50 stands for zero in the data rows.
Some points:
ndarray[47 41 52 53 62 71 54 54 61 62 42 49 32 38 27 36 42 62 54 61 35 47 45 47 47 64 48 34 34 41 58 69 22 28 50 48 35 37 70 39 60 70 73 49 39 40 61 44 44 42 86 48]
ndarray[44 39 40 48 47 34 31 50 45 27 34 66 59 47 52 57 62 31 44 47 45 40 53 55 52 48 46 48 29 45 44 44 35 51 33 52 27 47 51 28 77 36 68 55 55 49 36 43 36 61 52 29]
ndarray[24 53 45 62 47 22 52 61 65 50 42 31 65 71 55 75 52 32 39 36 52 60 66 59 30 51 52 48 38 40 56 64 48 51 99 51 64 67 45 77 53 67 64 41 38 61 56 56 46 57 33 27]
ndarray[60 54 71 68 38 56 55 48 63 76 44 67 44 30 49 61 54 59 44 65 32 56 59 42 39 52 40 50 30 79 75 43 46 62 46 53 36 27 68 53 59 43 60 50 51 53 44 62 44 58 72 37]
ndarray[52 67 61 37 52 47 49 48 52 72 62 62  0 47 51 47 58 37 34 39 20 39 52 36 60 57 65 54 62 30 49 55 41 42 55 68 48 50 33 49 61 53 38 48 50 62 55 66 56 63 50 63]
ndarray[51 34 31 47 45 50 56 56 65 59 40 55 78 49 34 38 82 57 56 33 48 59 47 55 68 34 58 41  9 48 41 43 38 55 44 57 46 53 37 42 47 47 54 29 66 61 45 52 64 67 53 42]
ndarray[39 42 92 62 68 82 43 53 61 49 35 41 56 79 49 47 41 22 39 67 67 45 41 41 53 53 40 42 70 42 36 47 65 71 16 31 80 59 21 65 15 30 36 60 77 31 53 38 47 42 64 22]
ndarray[26 54 48 32 36 24 18 24 56 51 37 40 37 51 39 64 77 58 65 34 43 47 34 28 57 59 72 52 53 63 55 58 57 54 47 46 56 47 56 51 42 54 55 57 38 45 31 40 53 51 49 62]
ndarray[47 59 59 45 53 71 76 54 32 45 60 54 68 26 46 43 76 58 53 40 40 54 70 62 24 46 46 48 78 59 50 34 58 42 42 59 35 58 40 37 44 48 49 16 51 40 42 34 31  0 53 38]
ndarray[46 54 43 45 44 67 63 69 44 78 83 50 67 66 33 55 29 35 63 99 77 40 44 37 62 44 46 49 52 46 59 66 66 75 38 32 54 67 19 42 33 36 37 67 50 32 55 33 41 42 41 29]
ndarray[58 66 30 53 58 67 63 55 30 42 46 33 57 65 59 65 33 37 47 73 72 47 46 45 30 47 50 34 46 58 52 27 72 65 48 62 25 51 28 42 28 61 44 53 73 56 47 41 73 37 66 53]
ndarray[55 58 44 53 49 16 30 48 63 48 49 56 74 73 40 43 46 60 64 36 44 34 47 37 35 69 50 45 52 47 45 49 53 41 84 58 51 35 50 62 47 44 45 51 80 55 69 72 39 49 26 44]
ndarray[52 55 44 65 55 34 48 73 69 50 49 26 15 26 52 51 62 73 54 43 48 39 44 54 44 39 53 52 69 56 39 40 41 32 59 50 67 47 48 62 59 31 45 67 52 77 69 28 33 71 41 43]
ndarray[35 61 56 38 46 53 43 37 13 27 55 20 57 52 39 41 21 42 30 44 59 60 71 66 89 51 37 62 48 61 60 76 70 71 49 26 68 41 37 39 46 46 33 52 70 81 67 44 43 52 57 81]
ndarray[68 37 45 62 35 35 44 33 56 22 68 62 48 22 42 43 47 42 53 77 60 49 47 70 18 39 44 76 55 48 31 30 65 54 35 43 37 53 30 52 42 80 52 19 35 45 54 52 51 12 59 70]
ndarray[47 49 38 71 73 73 60 44 20 57 71 33 62 47 69 45 42 51 47 71 68 31 50 49 51 81 44 40 24 43 41 50 73 60  1 49 37 47 40 76 35 39 42 45 27 35 44 38 51 18 48 39]
ndarray[35 51 63 66 61 40 61 43  9 49 44 57 74  8 48 53 23 33 43 63 66 55 40 37 66 44 46 48 60 38 37 75 60 59 68 39 73 70 66 39 36 27 41 61 76 72 48 55 52 45 37 99]
ndarray[50 36 36 44 53 79 39 35 60 60 39 46 48 41 51 61 48 48 61 65 16 41 57 79 56 46 51 51 78 48 52 65 26 50 40 90 56 32 85 57 68 54 34 52 48 49 45 61 65 48 63 47]
ndarray[62 54 68 42 43 46 32 35 65 53 61 50 21 40 50 54 70 55 46 51 68 76 71 43 68 49 52 43 51 33 47 51 47 36 61 66 41 43 67 59 43 63 47 62 44 55 54 32 33 66 21 49]
ndarray[43 47 42 63 56 46 43 42 63 43 44 70  2 60 51 33 47 54 63 40 38 86 59 41 69 44 52 42 68 60 64 67 50 36 56 48 39 64 52 65 65 33 45 72 47 54 36 61 58 42 46 54]
ndarray[22 41 60 53 55 40 46 48 59 56 47 45 43 50 59 56 80 76 55 41 64 42 40 48 64 39 35 61 59 40 65 49 54 42 53 57 57 48 40 48 78 77 55 70 58 52 58 73 56 54 36 53]
ndarray[59 57 43 41 28 50 75 55 47 47 43 56 63 63 57 35 51 50 60 51 53 56 41 31 64 55 53 72 52 60 38 44 35 34 35 68 55 61 65 36 47 54 99 43 43 67 47 54 53 60 54 29]
ndarray[33 54 55 52 54 17 32 48 36 69 53 54 67 85 40 51 31 50 43 24 57 36 46 72 40 30 47 47 48 59 39 29 20 39 58 19 45 53 66 60 40 75 58 44 63 48 34 62 59 69 11 42]
ndarray[70 45 24 54 43 43 50 37 65 50 61 29 45 33 49 45 64 52 32 37 54 51 54 64 34 58 60 56 64 48 55 58 57 27 80 42 70 51 40 63 60 41 66 78 64 20 39 45 69 87 38 44]
ndarray[64 37 53 34 73 66 47 55 37 51 37 28 58 63 72 50 18 55 65 58 60 64 60 70 35 44 77 74 47 44 45 40 72 69 57 32 45 65 38 43 38 57 48 43 56 50 42 53 28 46 58 70]
ndarray[44 65 60 45 53 60 71 54 57 53 40 57 36 36 42 39 40 57 61 46 26 54 59 49 43 42 48 52 26 43 36 45 57 46 42 62 52 39 74 22 58 40 41 55 17 27 55 60 78 55 52 23]
ndarray[78 45 50 53 48 58 62 76 44 34 37 54 86 57 47 46 72 53 42 53 45 51 39 34 61 58 59 49 83 64 48 43 55 37 45 30 15 36 46 46 54 56 42 22  5 41 52 55 62 57 55 54]
ndarray[73 58 64 40 37 52 42 62 50 32 66 49 58 61 54 58 25 53 54 29 61 46 38 86 72 65 27 28 55 51 36 32 58 82 73 51 74 70 35 28 38 53 44 52 41 52 34 57 38 41 63 94]
ndarray[59 40 47 27 42 65 55 68 46 34 50 78 39 39 59 42 39 63 43 47 24 32 33 33 43 38 40 43 28 54 83 60 54 50 44 69 51 54 77 63 53 55 54 37 39 40 59 37 54 58 53 34]
ndarray[53 48 29 54 55 47 48 54 63 68 55 87 44 51 73 63 51 51 33 42 48 69 54 48 39 60 64 47 41 56 58 49 39 51 28 48 57 42 73 29 60 47 52 41 41 44 76 51 50 48 64 43]
ndarray[52 50 56 39 39 36 61 29 52 36 55 45 50 76 61 53 64 42 61 32 61 44 42 28 36 41 50 63 39 45 58 49 15 38 59 46 55 35 52 73 67 34 30 58 56 56 44 52 41 53 48 69]
These points spread out most along one direction. Take the direction at right angles to it along which they spread out most. Then take the direction at right angles to both along which they spread out most. Go by this last direction. Where along it does each point below lie, from 0 to 99? The average is 50, and the first point in the table lies past the average. One standard deviation of the points above along it is 16.
ndarray[26 54 48 32 36 24 18 24 56 51 37 40 37 51 39 64 77 58 65 34 43 47 34 28 57 59 72 52 53 63 55 58 57 54 47 46 56 47 56 51 42 54 55 57 38 45 31 40 53 51 49 62] >> 52
ndarray[44 65 60 45 53 60 71 54 57 53 40 57 36 36 42 39 40 57 61 46 26 54 59 49 43 42 48 52 26 43 36 45 57 46 42 62 52 39 74 22 58 40 41 55 17 27 55 60 78 55 52 23] >> 59
ndarray[47 41 52 53 62 71 54 54 61 62 42 49 32 38 27 36 42 62 54 61 35 47 45 47 47 64 48 34 34 41 58 69 22 28 50 48 35 37 70 39 60 70 73 49 39 40 61 44 44 42 86 48] >> 63
ndarray[58 66 30 53 58 67 63 55 30 42 46 33 57 65 59 65 33 37 47 73 72 47 46 45 30 47 50 34 46 58 52 27 72 65 48 62 25 51 28 42 28 61 44 53 73 56 47 41 73 37 66 53] >> 40
ndarray[59 57 43 41 28 50 75 55 47 47 43 56 63 63 57 35 51 50 60 51 53 56 41 31 64 55 53 72 52 60 38 44 35 34 35 68 55 61 65 36 47 54 99 43 43 67 47 54 53 60 54 29] >> 36
ndarray[62 54 68 42 43 46 32 35 65 53 61 50 21 40 50 54 70 55 46 51 68 76 71 43 68 49 52 43 51 33 47 51 47 36 61 66 41 43 67 59 43 63 47 62 44 55 54 32 33 66 21 49] >> 63
ndarray[22 41 60 53 55 40 46 48 59 56 47 45 43 50 59 56 80 76 55 41 64 42 40 48 64 39 35 61 59 40 65 49 54 42 53 57 57 48 40 48 78 77 55 70 58 52 58 73 56 54 36 53] >> 52
ndarray[60 54 71 68 38 56 55 48 63 76 44 67 44 30 49 61 54 59 44 65 32 56 59 42 39 52 40 50 30 79 75 43 46 62 46 53 36 27 68 53 59 43 60 50 51 53 44 62 44 58 72 37] >> 57
ndarray[46 54 43 45 44 67 63 69 44 78 83 50 67 66 33 55 29 35 63 99 77 40 44 37 62 44 46 49 52 46 59 66 66 75 38 32 54 67 19 42 33 36 37 67 50 32 55 33 41 42 41 29] >> 56
ndarray[43 47 42 63 56 46 43 42 63 43 44 70  2 60 51 33 47 54 63 40 38 86 59 41 69 44 52 42 68 60 64 67 50 36 56 48 39 64 52 65 65 33 45 72 47 54 36 61 58 42 46 54] >> 76
